One hidden turn or mirror swaps the rows below in pairs. Which row is each named row swapped with?
The rows were stretched afterwards, more along some directions than others.
Ziboz: [-23  15  10   2  -1  -5  -5 -14 -12 -12   1  -7 -10   0  16 -12  10 -15
 -20  -4]
bot: [-26  14  -2  11   1 -11  11  -2  25 -14 -11  -4 -21  -5  10   7   7   4
  -1   7]
lem: [-21  20  14   6   4  -4  -6 -16  -8 -18  -2   1  -3  -2  14  -5  13 -22
  -8   0]
Tizu: [-28  12  -2   8  -2   5   6 -15  16 -19   4  -7 -31   3  11 -13  -6  11
  -4   3]
neden: [-30  32  18  -9   8   2   1  -3  -1 -14 -10  -5  -8   9   6 -14  10  -9
  -6   1]
ran: [  8  -5  24  -5  -1   3 -15 -18  19 -34  -2 -16  -5  -4 -11  17 -12   0
 -15  10]
kad: [-31  21   8  12  12  -4  24  -9  31 -13  -9  -3 -27 -11   0   8  -1   7
   6   5]
zesa: [-21  16   9   8   0 -17  -8 -11 -10 -10  -3 -16  -6   2  18  -6  18 -20
 -12   6]
Vop: [-28  14  -4  18   9  -9  11 -14  29 -22  -1  -5 -25 -11  18   7   3   2
   1   6]
vir: [-17  13   5  -4  -3   8  -8 -19 -14  -8   2  -6 -16   8   8 -24   0 -19
 -11  -4]
Sez: [-29  18   2   7  22  -6  23  -6  25 -17  -5  -1 -19 -10   8   2 -10   7
  -6   3]
ripeg: [-32  20   4   8  13   2  21  -6  24 -17  -1   4 -30 -14  -6  -1 -10   9
  -6   0]
bazi: [  9  15   6   9  13   9   7   0  20 -21   0  -3   8   1   6  -2   2   2
 -11   5]
daku: [  8  -5  24  -6  -1   7 -15 -19  16 -31   0 -15  -4  -4 -12  14 -16   1
 -10   7]
tipog: [-31  22  -3  -2  14  -3  15 -14  25 -16 -14 -10 -24  -2  10  -3  -4   4
   6  -3]
Vok: [  8  16   8  13  13   7   5  -8  21 -22   4  -8   6   1   6   3  -3   2
 -12  10]
baf: [  8  17  11  12  16   9   7  -3  24 -23  -1  -2   9  -3   5   4   3  -1
  -6   6]
soko: [-32  15  -8  18   2  -6  16 -18  17 -11  -4 -10 -19  -5  16   2  -4   2
   3   5]
Piv: [-30  16  -2  17  -3 -19  11 -17  21 -15  -8  -5 -15  -5  18   5  10  -1
   4   8]
loket: [  8  12  12   9  13   8  11  -6  16 -26  -6 -15   7  -3   6   6   6  -1
 -10   1]
Tusir: [  9  15   9  13  13   5   7  -5  19 -22   1  -4  10   0   7  -2   4   1
  -8   8]
Zed: [  9  14   8  13  16   8   9  -6  18 -20   0  -4   9  -2   6   1   0  -3
 -11   7]
gokup: [-20  11  -3   9  12 -16  12  -7  21 -10  -1  -5 -20  -5  11  -2  -3  -3
  -1   5]
Fimib: [-18  12  13 -13   5   2  10  -9 -14 -10 -10  -8  -9  -6  -3  -6   7 -26
  -9  -6]
pesom: [  6  -4  24  -5   1   3 -12 -19  20 -35   0 -13  -4  -7 -12  20 -13   2
 -16   8]
Bek: [  7   0  25  -5   3   5 -13 -14  23 -39  -1 -14  -3  -6 -11  21 -12   4
 -13   5]
Belo: [  6  -1  25  -7   2  -2 -10 -19  24 -27   2 -15   3  -2 -16  16 -19  -5
 -17  13]
vinid: [  7  -1  24   0   0   6 -13 -23  20 -38   0 -11  -5  -3  -6  17 -12   5
 -19   8]
Padaf: [-28  23  15   0   9  -6   7  -9  -5 -12  -6   0  -4  -7   9  -2  17 -18
 -10 -10]
kanog: [-25  19  13 -10  11   4   8 -13  -6  -6 -12   0  -8  -6  -1   0   7 -23
  -8  -5]
paf: [-26  19  13  -2   8  11  10 -12  -8 -10  -3  -1 -23 -15  -5  -7   9 -12
  -3 -14]
veb: [-24  19  12 -12   2  -3   3  -4 -11  -5 -10  -7  -5  -3  -6 -14  18 -20
  -1  -7]
Nipul: [-29   7   2   6  13  -8  18 -13  20  -5  -1  -2 -21  -7  -1  -4  -4  -4
  -3   5]
zevid: [-28  13   4   5   8  -6  19  -2  21 -14  -9 -11 -25 -12   2  -8   0   5
   7   2]
Mogob: [  7  -6  25  -2   0  -1 -12 -19  19 -31   1 -13   2  -8 -11  21  -8  -3
 -15  11]
tep: [-16  16  10   2   0  -9  -5  -8 -14  -6  -4  -9  -1  -2  10  -6  14 -17
   2  -5]
zibi: [-21  24  15 -12   9  -5   2  -6  -6 -12 -10  -9  -9  -2  -7   2  10 -16
 -13  -8]
rup: [  5   0  27   0  -1   5 -11 -23  23 -36  -2 -11  -1  -6 -10  23 -15   0
  -9   9]
Zusor: [  9  17   8  13  18   5   5  -2  22 -26   2  -8   8  -1  10   3   4   1
 -16   4]
zev: [-18  29  18 -13  12 -10  -1  -3   1 -12 -12  -4   6  10   5  -2  10  -8
 -13  -2]
Riban: [ 12  10   8  14  16   3  10  -5  19 -23  -3  -7  12  -5   8   6   1  -5
 -12   8]
Bobev: [-24  22   3  -1  14  -6  19  -6  31 -12 -23 -16 -16   0   5  15  -6   5
   7   9]
Samal: [-22  14  15  -6  -5  -3  -2  -9 -12  -7 -12  -4  -9   1   0   2  20 -25
  -1  -1]
dugaf: [-33  18  -1  11  14  -8  23  -9  25 -14 -11 -11 -20 -14   7  14  -6  -2
   3   3]

Swapped with Nipul: Fimib
Swapped with Mogob: Riban
Swapped with gokup: Samal
Swapped with neden: tipog

One hidden turn or mirror swaps the rows below in pairs. Which row is each named row swapped with?
The rows were stretched afterwards, more along some directions than others.
Zib: [ -2  -4 -10  11  -6 -14  10   5   6   6 -13   3  -3   6   0   0  10   9
  -5   5   9  -1  -5]
Dapi: [ -2  -8  -7  -7  -6  -3   1   5   0  -5   4   7 -10   5   6   7   0  -5
 -13   5   7  -5   2]
Refu: [ -3  -2 -15  -5  -9   2 -17   7 -18   9   7  -2  -1  -5 -20  15   1  -5
  18 -12 -22 -10  -5]
Medam: [-15   1 -12   2  -9  -1   9  -8  -1   4  -9   5  -8  -3  -9  11  11   4
   5   6 -12  -4  -2]
Peniz: [  2   4 -19  -1 -13  15   2  -2  -4   7   2   0  -2   4  -4  -3   6 -11
   0 -12  -8   1   4]
Nosud: [ 4 -7  2 15  8  8 -8  5  4 13 21  3 -7 -6 -2 17 -5 -5  2 -4 -5  5 18]
Dumat: [ -1   1  -5 -21   3   6   0  -1   6  -4  -9  -9  -9   4   4  -4   3  -4
  -2  10   7   0   1]
Vilin: [  9   1   1  17   0  -2   2   4 -15  17   3   3   7   9   3   1  -2   0
   8  -5   3  -1  -3]
mig: [ 8  3  0 10 -8 -3 -4  3 -8  0  1  1  4  2  6  3 -7  2  1 -9 11 14  2]
kal: [ -2   3  -9 -12  15   8   2  -6   4  -6  -2  -9   1   0  15   9   7  -2
 -11   6  12   9   5]
tikek: [ -2  -3 -12  -4   4   7   0   4   4 -13  -7   2   0   5  10  10   9 -11
  -7   4  -1  -1  -6]
vik: [ -1   6   5  14   3  -3  11  -3 -12   8  -3  -4   1  13   6   4  10  -6
 -12  -2   6  10 -10]
fosav: [ -5   1 -16  11  -6 -13   5   1 -10   8  -8   1  -5   3   0  24  -4   0
  11   8  15   5   7]
latu: [  5   2  -6  -7   5 -10   4   6 -10  13   6  -7   2  -1  -3   9  -1   1
   0   9  -2  16   2]
Levef: [  9   4 -11  -6 -14  -7   4  14   0   2   4  13   0  -2  -3  10 -13  -6
 -18 -10  -9  -4   8]
babit: [-13   2  -8  -9  -5   1 -11   4  11  -9 -10   9   0 -13  -9  -1   0   6
   9   4   4  -7   3]
Potal: [-16  -6  -3  22   2  -3  13  -4  -8   1  -3  -5   0   2  -1  -4  -3  -9
   4   5   9   7   1]
mili: [-11   1 -13  -2  14  -8  15  -8   1  -7   2  -4   1  -8  17  16   9  -4
 -20   8   3   9  -2]
Bizit: [-2 -6 -2 10 15 10  4  4 11  5  2  4 -3 -1 12 11 -1 -1  0 -3 10 -7 -3]
beru: [-5 -3 -7 20 12 -3  3 12 -8 19  1  1 -3 -3  2 12  6  1 18 11  6 14  0]
zelim: [ -6   2  -3  23   2 -13  -4   2 -10  11   2  -4  -9  -3   0  13  -4   7
  15   7   0   3   1]
nadaz: [-17  -9  -4  16 -14  -3   1   9   9  18   5  11 -10  -9  -7  -1  -4   7
  -1   4   1   3  14]
numi: [  9  17  -8  -2 -20   4 -11  -8  -7 -17  -7  -1  -3   1   1  -2 -12 -11
  -6  -3  -6   3   3]
Tuge: [ 14   5   4   0   2   0 -14   6  11 -14   1 -10  -3   3   9   2  -7   4
 -18  -3  11   2   7]
Fel: [-11   7 -20 -19 -13   1  -6   0  -4  -6 -14  -6   2  -6  -7   4   9  -9
  -2  10  -2  12   1]
riduv: [ -1   6   1  12  -7   8  -9  -4 -13  13   9  -3  -9   8   5   4 -10  -2
   9  -3   3   5  18]
tufez: [ 10  11  -6   9 -15   6  -3 -11 -15   2   5  -3  -7   0   7   9  -2   1
  -1  -6  -7   6   1]
rubeg: [  1  -5  -6  -1  -9  -9   7   8   2  16  -1  10  -4   3 -20  23  10   9
  -1   1   9   0  11]
kudir: [ 10  12  -2  10 -11  -4  -3  -4  15   3  -4   0  -6   6  18   2  -4  15
 -15  11  19  17  17]
guliz: [  1  -5  -4  27   3  -7  -6  -4   1  10   5  -4 -15   0  13  26   6   6
  -3   8  11  13  18]
Rizir: [ 19   1  -7  -3  -4   5 -10  -3   2  17   1 -13   1  10   0   0 -16  -7
  -7  -3  16   4   9]
lofid: [ 17  -8   2  12  -4  11 -12   9 -11  11   3  -9   8  16  -9  12 -13 -16
  10 -11   9   9   2]
venan: [ -2  -8   1   4 -10  17   9   6  12  -2 -10   7   0   5  -8  -6   0  -3
  -2  -1  -4  -2   6]
gud: [ -1  -1   3  12  -2  -1  -4  -2 -15   1   9  -9  -4   6   6  -5  -4   0
  14   8  13   3   2]
Tuz: [ 15   0   0   7  -2 -15  -7  -3 -10  -4  14   7 -10  10  13  14   2  10
  -5   3   5   1  -2]
ruful: [  1   1 -11  -7 -15  -2  -6  13   7  20   5   0  -4  -1 -10   5  -2 -12
  -4 -10   2  -7   9]
num: [-10   4   5  23   0   3   7  -3   8   5   2   9  -4 -10   8  -5 -18   4
  -3   6  13   2   3]
Roli: [-8 -8  0 22 12  2 12  7 -3 21 11 -6  5 -5  7 12  5 -9  3 -8 -2  9  6]
vev: [ 10   1   5  -3  -9 -11  -1   1   1  -4  -6  -8  -9   3  -4   3   4  11
  10   1   3   4   1]
tuka: [ 15   5   4   7  -4  12 -18  -9   2   7   3 -23  -6  11   5  -3 -11 -11
  -5  -6   7   3   3]
panu: [-12  -5 -13   5  -1 -10  13   8  -5  20   0  18  -5  -1  -5  17   6  -7
  -1   3  16   3   9]
kufun: [-10 -10  -2  20   6  -5  11   8   0   1   0   8  -5  -3   6   4  -2  -2
  -8  -3 -14  -9   9]
momas: [ -2   3   0   6 -25   2  -5   7   8  -6  -6   1 -14   7  -1   1   3   4
   9   7   6   4   7]
Ralis: [ 20   8  -3   5  -3  -6   3  -8 -16  -2   5   3  -2  14  13  11  -5  -2
 -18  -7   4  -1   3]
Dobo: [-14   4 -11  -4 -19  -4  -9   7   4  -1  -6   7  -3 -13  -6  -5  -7   2
   9  19   0  11   2]
gebof: [ -6 -10  -6 -15  -5  -1  -5   8 -14  14   1  -6   0   3 -24  13   2 -13
  18  -1   0  -5  -5]
bito: [  0   3   8  -2  -6  17 -13  -2   3   0   9   0 -17   8   4  -8 -15   1
   1   9  16   5   7]
Golog: [ 19   5  -3  20 -10   6 -12  -1   5   7  -4 -18  -1  11  12   9  -9   4
   8   6  11  12  12]
guno: [ 5 -6 15 20  1  2 14 -1  2 14 -6 -8 -9 18  0 -6 -2  3 -8  4 24  8  6]
kesor: [-12   2 -13  15  -1   2   8   3   4  19  -3   6   6 -12  -5  10  -6   1
  -2  -5   3   8  12]
Purob: [  6   7 -12   6 -15  -7 -11   1   4 -17  -2   5  -4  -6   7   6  -4   9
   7   6  -9   2   1]
mafi: [-5 -2 -3 -2  7  6  3  6  8 11 -1  9 -2 -6  5 18 -5  4 -6  5  5  1 -1]
bozi: [  4   0  -4   3  -9 -12   7  -6   2  -6  -9  -1   0  11   3  14   3  14
   1   6  16   3   8]
lomu: [ -7  -6 -11   1  -6  -2   4   5  12  -2   1  13  -2  -6  -2   2   8   8
 -23  13  -2   7  12]
Mos: [  5  -2  -1   5  -6   6  -6   9   2  24   9   2  -2   1  -7   7  -9 -20
 -12 -17   8   0  12]
Guf: [ -2 -11  -4   4   7  -2  11  10  -4  15  -5   2   1   1  -7  12  -3 -20
  -7 -11   1  -4  -2]
fuvov: [ -1   3   1  24 -16   0  -2  -7  -3   1  -4  -6 -18   7   6  13   1   5
   5   2   0 -10   6]
sul: [  2  -1  -7  -4  -5   5  -7  13 -13  22   7   3   2  -6 -15   7   3  -1
  15  -5 -13   5  -3]
gogo: [  9  14   2   0 -13   2   1 -10   7 -11   2 -11  -8   7  20 -11 -10  -5
 -24 -12  12  -3  12]
gomo: [ -4  -1  -4  -2  -2   5  -6   0  -9  18   2 -12 -10   4 -15   0  -3 -18
   8  -4  10   1  -4]
fuzu: [  4  -1   1  16 -21   2  -7   4 -14  -2  10   3  -5   0  -1  15  -6 -10
   9  -8  -6  -1   4]
kel: [-5 -8 -1 20  0 -4  7 -2  3 -1 -3  3  3 -4  3 -7  4  8 14  9  6  1 -7]

Swapped with Refu: Tuz
Swapped with riduv: mig
Swapped with kufun: vev
Swapped with guno: venan
Swapped with kesor: kudir
Swapped with Purob: zelim
Swapped with vik: Peniz
Swapped with numi: beru

